Each row has a name. After each piece below comes the name of the row it's from, unless a question asks for something else. Each question is about the rows just above it.

Columns, left to right: Z C G K
sira: 84  9  43  83
bak: 128  165  53  34
Babon: 213  171  160  38
pimuv: 127  180  151  126
lefa: 140  213  164  141
rabod: 213  171  127  226
pak: 43  170  144  15
Tagi: 53  128  165  35
127  144 is in which column, read top down?
G
Which column holds this, read top down? 128  213
Z
35  53  128  165 is which row reordered?
Tagi
Which column holds this, read top down? 127  140  213
Z
171  180  213  171  170 is in which column, read top down?
C

Columns, left to right: W T S A J
Pabi: 44  49  151  215  84
vifod: 148  172  87  66  115
faro: 161  78  116  104  130
Vob: 150  53  103  198  132
lega: 146  186  127  25  114
nug: 130  161  115  78  104
satur: 146  140  123  46  160
geful: 165  149  89  155  135
Digis: 158  116  130  150  120
dibuk: 110  127  145  113  140
Which column holds 130  132 top down?
J
Which row holds these entries in another order? 78  104  130  161  115
nug
Which column holds 151  87  116  103  127  115  123  89  130 top down?
S
Which column holds this, read top down? 116  103  127  115  123  89
S

Columns, left to right: D N X U F E
Nepul: 115  128  128  161  116  106
vilu: 146  172  104  126  128  139
bofiz: 106  128  161  119  143  141
pidat: 106  128  161  128  117  115
Which row holds these entries in another order? 106  115  116  128  128  161
Nepul
Which row holds these entries in another order? 115  106  128  161  128  117
pidat

Columns, left to right: B Q R P
Fisid: 46  187  240  64
tuzu: 143  164  20  97
fip: 164  20  97  144
164  97  144  20 is which row reordered?
fip
Which row holds these entries in another order? 97  143  164  20
tuzu
97  144 is in which column, read top down?
P
Which row holds these entries in another order? 20  97  144  164
fip

Columns, left to right: M V L Y
Nakun: 177  131  75  123
Pag: 177  75  123  132
leso: 70  188  116  163
vuru: 173  162  59  125
vik: 141  187  78  181
Which column holds this, read top down? 173  141
M
Which row holds these entries in another order? 123  75  131  177
Nakun
131  75 is in which column, read top down?
V

Columns, left to right: Nak venon geris Ronav dano bag dinu bofa
Dit: 205  76  186  157  93  200  207  40
puz: 207  187  181  157  103  199  31  205
Silob: 221  109  193  173  98  205  198  108
pemas: 206  181  205  103  31  157  199  187
teg: 93  157  200  207  76  204  186  40
Which column holds this, read top down? 205  108
bofa
Which row holds these entries in another order? 76  207  186  157  205  93  40  200
Dit
Which column holds this, read top down? 173  103  207
Ronav
Which row holds these entries in another order? 157  181  187  31  103  199  205  206
pemas
Put 187  199  157  31  103  205  181  206 back in order: which row is it?
pemas

Columns, left to right: Kasun Sir fuged nez niza Gemen Pofi bosis Pedib soti
zov: 20  189  38  51  59  181  61  233  226  102
Tapur: 181  189  226  51  38  58  102  61  233  20
lefus: 84  152  47  65  70  216  65  13  116  18
Vog: 32  40  246  201  25  63  56  8  162  35
piz: 241  178  30  80  179  220  184  33  13  99
Which column holds this, read top down? 226  47
fuged
61  13 is in which column, read top down?
bosis
Which row holds these entries in another order? 102  226  233  61  181  59  51  38  189  20
zov
58  216  63 is in which column, read top down?
Gemen
Which column holds this, read top down? 20  181  84  32
Kasun

Columns, left to right: feg bire faru tume
lila: 24  52  157  158
faral: 93  52  157  158
Nagar: 24  182  157  158
Put 158  157  182  24 back in order: which row is it?
Nagar
Which column holds 24  93 top down?
feg
Which column holds 93  24 top down?
feg
q: 93  52  157  158
faral

Columns, left to right: Kepel valep Lan rav dama kemam finu
nates: 78  147  122  79  124  75  115
dilom: 79  123  75  78  115  147  123
rova: 147  124  78  115  123  75  79
sola: 75  124  80  115  147  78  122
masir: 106  160  75  44  113  206  72
Put 115  78  79  147  75  124  123 back in order: which row is it?
rova
75  79  123  78  147  123  115 is which row reordered?
dilom
147  123 is in which column, read top down?
valep
113  106  206  72  44  75  160 is which row reordered?
masir
Which row holds these entries in another order? 124  79  78  147  75  123  115
rova
75  78  79  115  122  124  147 is which row reordered?
nates
Which column holds 78  206 top down?
kemam

Columns, left to right: dozoz giba madal luran Zivu nir lagut migu ruzu
loneg: 129  111  144  143  124  141  137  144  97
Nasov: 154  127  129  112  111  97  136  140  114
nobeb: 118  130  102  148  114  125  149  130  134
muvu: 120  100  142  178  140  170  136  177  111
mafo: 123  124  143  111  131  116  148  143  113
Soko: 125  121  118  140  123  124  139  151  119
zoko: 127  113  126  161  106  133  123  148  105
rud: 136  132  114  119  76  105  142  86  114
Mebi: 104  119  108  143  116  126  123  175  119
fot: 130  138  115  70  105  41  115  138  145
rodog: 133  115  128  140  107  127  141  135  100
Which column holds this, read top down? 102  142  143  118
madal

Columns, left to right: gomen Kevu Keba zodu sed diti
zuk: 169  62  90  137  201  163
Pudan: 170  62  90  137  201  163
tapu: 151  129  120  142  128  111
Which column holds 201  128 top down?
sed
62  90  137  163  169  201 is which row reordered?
zuk
Which row holds these entries in another order? 111  128  142  120  129  151
tapu
Put 163  201  137  90  62  170 back in order: which row is it?
Pudan
Which row holds these entries in another order? 128  111  151  129  120  142
tapu
62  90  137  201  163  169 is which row reordered?
zuk

Columns, left to right: sog pidum Von sosin nuzir zinob nin
kipu: 91  114  140  165  182  190  52
Piti: 159  146  179  124  35  186  108
rof: 108  35  146  159  124  179  187
Nibo: 142  139  163  222  82  65  135
zod: 190  140  165  114  52  182  92
Vutal: 150  152  123  132  98  159  134
zev: 156  147  114  120  101  154  128
zer: 53  150  185  156  52  164  165
tuzo: 165  207  160  183  92  81  134
vetol: 127  99  158  226  86  65  134
vefi: 87  147  189  152  35  177  146
dat: 124  150  187  136  29  185  126
Which column holds this, read top down? 134  134  146  126
nin
Put 187  108  124  159  146  35  179 back in order: which row is it?
rof
186  108  159  146  179  124  35 is which row reordered?
Piti
52  92  114  140  165  182  190 is which row reordered?
zod

Columns, left to right: Lenu lugu Vuz makeg san Ziro
Lir: 124  154  171  76  149  112
Gemo: 162  83  36  151  150  187
bosiz: 171  165  177  85  129  152
kot: 115  171  180  156  159  148
vam: 122  50  49  54  53  62
Limap: 124  76  76  69  74  83
ribep: 149  154  172  76  112  124
kevi: 124  76  153  172  149  112
Which row holds these entries in another order? 112  124  76  153  172  149
kevi
Put 124  112  76  172  154  149 back in order: which row is it?
ribep
Which row holds these entries in another order? 172  76  112  124  149  154
ribep
Which column holds this, read top down? 154  83  165  171  50  76  154
lugu

Columns, left to right: Pitem gid Zek Gomop tem lunud
luku: 130  116  44  128  55  106
deko: 116  55  129  128  106  44
raduv: 125  124  136  117  121  140
55  106 is in which column, read top down?
tem
116  55 is in which column, read top down?
gid
117  121  124  125  136  140 is which row reordered?
raduv
Which column holds 128  128 top down?
Gomop
106  44  55  116  128  130 is which row reordered?
luku
Put 44  55  106  116  128  130 back in order: which row is it?
luku

Columns, left to right: kova sunu fis lavog Kos
Gilu: 215  93  157  230  146
bal: 182  27  111  195  201
guniz: 156  147  230  93  215
patin: 182  27  111  195  82
kene: 230  156  215  93  146
27  111  182  195  201 is which row reordered?
bal
93  146  156  215  230 is which row reordered?
kene
146  93  215  156  230 is which row reordered?
kene
111  230  111 is in which column, read top down?
fis

Columns, left to right: mumur vumav Zatad vok nifi kirad Toful tovet
Zudo: 33  204  184  198  132  43  169  132
Kilu: 124  101  139  109  99  145  164  60
safi: 183  107  26  101  127  192  92  183
ver: 187  77  140  91  139  188  157  140
pab: 175  113  56  98  95  171  80  188
melum: 79  155  222  158  139  95  199  203
Nal: 109  145  139  124  101  100  60  164
donib: 153  107  148  115  117  129  159  37
Vuki: 95  149  141  145  138  101  111  132
kel: 94  132  214  140  152  110  164  173
101  107  77 is in which column, read top down?
vumav
110  214  140  164  173  152  94  132 is which row reordered?
kel
Put 164  109  145  139  124  101  100  60 back in order: which row is it?
Nal
139  95  139  101  117  138  152 is in which column, read top down?
nifi
148  37  117  129  153  115  159  107 is which row reordered?
donib
92  157  80  199  60 is in which column, read top down?
Toful
117  159  115  148  129  37  153  107 is which row reordered?
donib

Columns, left to right: Bafu siz zaru fenob sino gefe Fiv
zigin: 108  220  73  67  141  104  164
repa: 66  220  164  141  104  73  108
Minok: 140  244  87  78  138  71  143
Saz: 129  183  61  64  188  167  191
Put 164  104  141  67  73  220  108 back in order: which row is it?
zigin
Which column holds this, read top down? 141  104  138
sino

Columns, left to right: vov gimuv siv vel gabib
Rusi: 35  188  140  138  138
ribe: 129  76  160  182  157
bir: 204  78  122  114  95
biner: 35  188  140  82  138
Vav: 158  65  154  166  149
Penim: 188  140  36  138  138
Which column holds this, read top down? 35  158  188
vov
Which row holds these entries in another order? 35  138  138  140  188
Rusi
Which column holds 182  114  82  166  138 top down?
vel
Which column holds 157  95  138  149 top down?
gabib
Which column holds this, read top down? 166  138
vel
Which column holds 138  149 top down?
gabib

Columns, left to right: pasi lobit gikuz mefu figu Gure nesi
zago: 56  81  96  135  101  120  163
Sibi: 166  125  212  108  102  218  120
Vekul: 136  117  192  142  110  198  108
Riz: 50  60  128  143  76  162  144
pirus: 131  82  159  161  134  135  107
givi: 68  88  107  138  93  137  146
kurat: 50  60  144  76  162  143  127
Sedak: 132  107  139  162  150  112  105
lufa: 136  174  126  111  109  131  155
dop: 109  126  155  135  111  174  131
136  50  131  68  50  132  136  109 is in which column, read top down?
pasi
Put 109  111  126  131  135  155  174 back in order: which row is it?
dop
Which column holds 137  143 top down?
Gure
131  68  50  132  136  109 is in which column, read top down?
pasi
50  60  76  128  143  144  162 is which row reordered?
Riz
Which column holds this, read top down? 212  192  128  159  107  144  139  126
gikuz
Which column holds this, read top down? 101  102  110  76  134
figu

Columns, left to right: Pup Zife kozaf Mupo bibag
Vuzok: 185  207  26  126  207
pupi: 207  185  27  207  126
Bunen: 18  217  126  42  154
126  154 is in which column, read top down?
bibag
126  207 is in which column, read top down?
Mupo
207  42 is in which column, read top down?
Mupo
Put 154  42  126  217  18 back in order: which row is it?
Bunen
Which column holds this, read top down? 27  126
kozaf
26  126  185  207  207 is which row reordered?
Vuzok

Columns, left to right: kagim vak suda rafe Mami Sar ped sused regir
zuso: 101  172  140  151  110  73  164  124  92
Mora: 177  108  112  125  75  195  176  158  120
vuk: 75  176  177  125  157  107  112  120  195
zug: 120  177  75  176  158  125  195  112  107
Which column holds this, read top down? 112  177
suda
164  176 is in which column, read top down?
ped
Put 75  107  112  120  125  158  176  177  195 back in order: which row is it?
zug
Put 176  195  120  125  112  75  158  107  177 back in order: which row is it?
zug

Columns, left to right: vakom kedog Mipe vadol nev
zofes: 132  110  188  95  158
luto: 152  116  159  143  215
ropub: 145  74  115  147  172
zitu: 106  168  158  192  120
Gifig: 102  67  146  178  114
bapef: 119  195  183  135  128
Fipa: 103  101  200  139  125
Which column holds this, read top down? 159  115  158  146  183  200
Mipe
Which column holds 147  192  178 top down?
vadol

Columns, left to right: vir zuv pozer nisi Tivaf nete Dile tada
Zap: 132  106  121  41  49  134  144  157
tes: 157  132  121  134  41  144  106  50
puge: 153  90  121  162  113  81  162  204
nizut: 104  141  121  93  107  143  153  185
matik: 153  106  124  145  113  116  153  185
fakug: 162  204  90  121  81  153  162  112
vebi: 153  106  142  133  113  108  147  185
gida: 153  106  142  133  113  108  147  140
Katil: 153  131  183  121  113  68  153  186
113  153  81  90  162  204  162  121 is which row reordered?
puge
134  121  49  41  106  157  132  144 is which row reordered?
Zap
Which row holds these entries in another order? 112  90  81  204  162  121  162  153
fakug
144  106  162  153  153  162  147 is in which column, read top down?
Dile
Which column holds this, read top down? 153  108  108  68
nete

Columns, left to right: vaza Vite Fezar mur fafo rubig mefe riv sibul
Kab: 184  14  21  74  29  103  104  109  72
ramo: 29  72  184  74  21  104  104  109  14
gami: 29  72  184  74  17  101  104  109  17
Which column holds this, read top down? 21  184
Fezar
Put 14  21  29  72  74  104  104  109  184 back in order: which row is it?
ramo

Columns, left to right: tosu nurod ludo vud Led
baf: 135  121  132  138  120
ragok: 135  124  117  133  114
fof: 127  120  138  133  135
Vod: 100  111  25  144  87
danak: 135  127  132  138  120
bul: 163  125  185  109  155
muro: 133  124  117  133  114
120  138  132  127  135 is which row reordered?
danak
Which column holds this, read top down? 114  135
Led

Columns, left to right: buti dapem vibup Rura Susez rarok Dige
Kon: 126  85  121  161  162  109  92
revi: 111  115  172  132  158  140  185
med: 115  81  172  115  16  93  156
luni: 106  156  125  109  160  143  169
sibu: 144  106  169  156  125  160  109
Pariv: 81  93  115  115  16  83  155
Tor: 115  81  83  115  16  93  156
Which row holds these entries in another order? 160  109  143  156  169  106  125
luni
156  115  81  83  115  16  93 is which row reordered?
Tor
169  143  160  109  125  156  106 is which row reordered?
luni
115  109 is in which column, read top down?
Rura
Which row holds these entries in another order? 92  126  121  161  109  85  162
Kon
161  132  115  109  156 is in which column, read top down?
Rura

Columns, left to right: Tok ziv pedip Saled fupoz pok Tusiz pivi mobin rugi
Vagud: 142  147  82  73  154  110  117  115  223  128
bodo: 223  99  117  142  154  109  73  115  147  82
gidez: 142  147  82  73  154  110  117  115  223  99
Which row holds these entries in another order? 99  142  147  82  73  154  110  117  115  223
gidez
223  147 is in which column, read top down?
mobin
Which column holds this, read top down? 128  82
rugi
Which column holds 73  142 top down?
Saled
73  82  110  115  117  128  142  147  154  223 is which row reordered?
Vagud
142  147  82  73  154  110  117  115  223  99 is in which row?
gidez

